Rows swapped in pairs by one turn or mirror: which row each one swaps with
The rows were stretched afterwards, more along some directions than others.
sud: [ -9   3 -10 -20 -20  -8   5 -15  -2 -14   1  -3  28  -4   9  -2]
bafe: [-13  12 -11 -10  -7  -8   8 -16 -14  -8   0  -2  16   4  -6   1]
fipu: [ -1  12  -2  -2 -10 -13  19   0   2  -6  -3 -10  12 -12   0  -8]
rapus: [ 26   7 -24   6   2  -2  11 -31  -8 -11  -5  11  15  -4  16 -12]
viluf: [ 10   1  -2  18  -4 -13  -4 -15  -1 -14  -6 -12   6  -1   3  -4]
kunif: [ 16  15 -20  -1 -15 -14  14 -39  -1 -16   1  -1  25  -2  23 -11]
Sube: [ 13  10 -15 -10   2  -4  25 -23  -3 -26 -14   2  32   9  15  -7]
papo: [ -1  17 -10   3  -5  -7  13 -27 -16 -15  -2  -1  21   6  11   4]
lag: [ -6  15  -7   3 -19 -17   7 -19 -25 -13  11  -7  26 -20   5 -10]
rof: [ -4  15  -9 -14 -10  -4  15 -17   0 -20 -15   0  28  10   6   6]
gor: [-14  25 -21 -15 -15 -17   6 -16  -3  -8  17 -11  19 -12   6   1]
fiso: [ -4  19 -11 -13  -7  -6  22 -10   4 -18   4  -4   9   8  12  -3]
mal: [ -3  18  -3 -13 -18  -9  25 -21 -13 -20  15   2  29 -13   8  -6]
nuf: [  0  11  -7   8  -3  -7   8 -16 -22 -17   7   0  13  -3  12 -10]
Kan: [  4   3   0   0   2  -6  13 -21   8 -14 -19   2  17  15  -1   7]
bila: [  0  23   3 -16 -19 -20  18 -24  -4 -19   1 -12  14 -11   3 -17]
kad: [  1  27 -10   2   2 -10  25 -10 -10 -20  -1   2  25  -3  10  -1]
Duba: [  0   1   2 -11 -16 -13   2 -19  14 -14  -6 -10  11  -8   0  -7]
segor: [ -8  17  -9  -1  -5 -15  19 -20   8 -12  -9  -6  19  12   5   6]
Vudaf: [ 16   5 -19   4  -8 -14  10 -25  -7 -14   7  -4  14 -12  25 -21]
pesu: [ -1  24 -17  -8 -15 -12   5 -34  -6 -17  12 -14  14 -11  17 -10]
Suzig: [  0   4   4  15 -11 -15   3 -21  -3 -12 -12 -13  11   9   2  -6]
Nugi: [  7  18  -4   6   2 -12  22 -19   2 -17  -6  -6  15   0   2  -6]
mati: [-13  16 -18  -8  -2  -7  15  -7 -21  -7  11   7   9  -1  -4 -10]
Det: [-12  23 -17  -9 -22 -22   1 -15  -6 -17  15  -8  21 -11  -4   6]
tanod: [  7  25 -17   2  -4 -14  20 -15 -12 -16  10  -1  14 -18  15 -15]
pugu: [ -6   5  -4  -7 -14  -8   3 -18   4 -14  -9  -6  10   8 -15   6]
baz: [ -9  26  -6  -7  -9  -6  13 -34  -3 -19  -5 -13  24  -1   0  -2]
tizuz: [ 14  28 -22   3 -11  -9   3 -44  -6 -20   7  -4  12  -6  13  -2]
Gutet: [  9  17  -3 -10 -12  -9  16 -22 -10 -28   3  -2  13 -10   3 -18]
Bup: [-10  11 -19 -15  -5  -8  16  -5  -2  -9   8   2  22  -5   9  -3]
Ziviz: [  9   3   2  -8 -15 -12  15 -17  -7 -20  -7   0  28 -16   0 -16]
bavo: [ -6  29  -3  -7  -3 -20  26 -17  -5 -21  -6  -9  33   3  14  -1]
dipug: [-13  22  -7 -12  -8 -20  11  -6   4 -12   6  -9   9  -3   2  -5]
Zon: [ -4  14  -4 -13 -10 -15  11 -15  -3 -18  -8   2  18   7  -5   2]
Guva: [ 11  12  -6   4  -4  -9  13 -25 -17 -29  -6  -2  17   0   5 -12]
zos: [ 12   3  -7  20  -4 -13   2 -28  -5 -13 -18  -9  11   8   4  -3]
bage: [ -6  17 -13  -2  -2  -5  12 -24   9  -9  -6  -6   4  20   1  11]
dol: [  5  29 -23   3  -6 -12  15 -40 -16 -19  13  -7  13  -4  14 -12]
zopo: [ -6   0   3 -16 -25 -17   8 -19   2 -19  -2  -8  19  -5  -2 -13]

fiso pairs with rof
baz pairs with mal
lag pairs with dol
Suzig pairs with kunif

Rows swapped in pairs by one turn or mirror: which row each one swaps with
The rows were stretched afterwards, more along some directions than others.
feboz: [ -3 -28 -17 -14  -9  10 -11  11 -12   8 -10   9  10   5  21  12  -3]
vur: [-12  10  -4 -10  -1   5   1   0   5  -6   2   2   0  15  14   9 -13]
fusa: [ -4  -4 -20   7  -4   9   3  14   9 -13 -16  12  -2  23  15  15 -23]
rire: [  4   0 -19 -11  17  20  -4 -11   2  17  -5   4   3  21  12  20 -19]
Mov: [  0  -7 -11 -22  12  13  -7  11 -10  18 -13  -4   4  -9   2   5  -8]
posuv: [ 13   5 -15  -3  -8  10  10  16 -14   3 -29  15 -11  -4   2   0  -4]
Tizo: [ -1 -31  -2   1   5   8  -1  14 -27  18 -24 -11  -9  12  10   1   3]
zadi: [-11 -23  -1  15   7   9   1  10  10  -4  -4 -20  12  13  18   9  -7]
lebut: [  9 -32 -10  -5   3   0   0   7 -10  12 -23   6   2   3  12  -3  -9]
fim: [ 10 -19 -12  -9  11   0  10   6 -20  -2 -26  20   1  -2   2  -2  -8]
Banun: [ 18  -1  -4  -3  19  12  -2 -17  -6  25   7 -11   3   7  -4   8 -17]
bib: [  2 -15  -8  13   5 -16   7 -10  -8 -10  -6   5  16   6   2   8   4]
zapal: [-11  11 -11  -8 -26   0  -2   2 -13  15  12  20 -14  10  10   3   8]
nifo: [  0 -33   0   6   1   4  -4   5  -2  14  -6  -2  12  -1  13 -11   0]
nif: [  7   1 -20  -2  10  18  -1 -13  12   8  -7  -8   8  17   9  20 -24]
Forun: [  0 -23  20  -1  -1   0   5  14  -7  -4   4  -1  -6  -7  -7  -5   6]
non: [ -4  -8 -13 -12 -11 -17   3   2   2 -18 -13   6 -10  12   4   2 -10]
Res: [ -7   3  11 -16  -5  12  -6  23 -13  10  12   7  -3 -10   5   5  11]
pul: [ -8 -17 -12 -12  14   5   1 -14 -12   3   0  12  13   4   4  11   5]
Zabe: [ 12   9   8 -10   1   4   1  16   6  -6  -1   8  -3  -8   0  -6  -3]
rif: [ -2  -1  19 -13   2   6   2  16 -24  16   1  -2 -15 -10  -5  -7  15]
kigi: [ -9  -9  -2  -1 -20 -14   7  21 -19  -4 -12  24  -8   0   9  -2  23]
Kupe: [-13 -23   7 -18  13   2  -7  12   1  -5   2  -4  12  -5   2  -5   3]
sala: [ -8   5 -17  -2  -6  -1  -1 -23  -5  16  -2   6 -11  21   8  -1 -16]
reb: [ -6   6   1  13  10   0   8  -3   3 -13   7   1   4   5  -9  12   1]
tad: [-11   6  -7 -17 -16   7  -3   2   2   8  13   3  -8  -5   9   5  -1]
nume: [-12 -14 -10   7   7  12   1   0  18  -1 -11  -2   7  28  19   2 -19]
muri: [  6 -12  -8 -11   4  20   0  12 -27  27 -10   5   2 -16   1   9   5]
nabik: [  7  -8   7  -4   9   0  11  -3 -17  21   6   1 -11 -17 -13   3  13]
zuzo: [  6   5   6   4  12 -19  15  -7  10  -1   2  -5   2  -8 -13   5  -1]
tidar: [  5 -22 -19  -4  -5   3  -6  15 -19   8 -20   7 -13  19  10  17 -15]
bima: [  8 -31  10   8  17  -5   7  -5  -3   8 -11 -13 -17  15  -6 -13 -13]
loseg: [ 17 -13   1   4   2  -2   9  -8  -8  -5   1   9   5  -1  -1   6  -2]
ter: [ -7  -1   2  14   2   3  11   1   4 -14   7  -6  15  -9  -3   9   6]
Govud: [ -8  15  -2 -11  -7  19   4  11  -9   9 -15   1 -19  -4  -3 -11   7]
dosap: [  8 -11   7   6   4   3  13   2   2  20   7  -3   5 -18 -11  -2   9]
mavan: [ -9 -17   9   4 -17 -17   5  19 -17 -11  -6  16 -10   3   8 -11  13]
fepa: [ -8 -32  18  12  -1   1   5  23 -21   2   0   3  -4  -3   2  -4  20]
resun: [-9 23 -9 -7 -4 10 13 12  6 -7 -2  9 -6  1 -5  9 -5]
fud: [  5 -11   1  -6  -5   0   1  20   0 -11 -13   3  -4  11  20  -3 -16]
tapo: [ 15   6   6 -12  21   1  -3   8   4   7  -3 -13   3 -17 -12   2   2]
figuk: [  9 -16 -12   3  30   3   7 -15 -11  13 -11  -4  14   2  -4  12 -15]

Res pairs with muri
mavan pairs with lebut
Govud pairs with tapo
non pairs with bima
kigi pairs with nifo

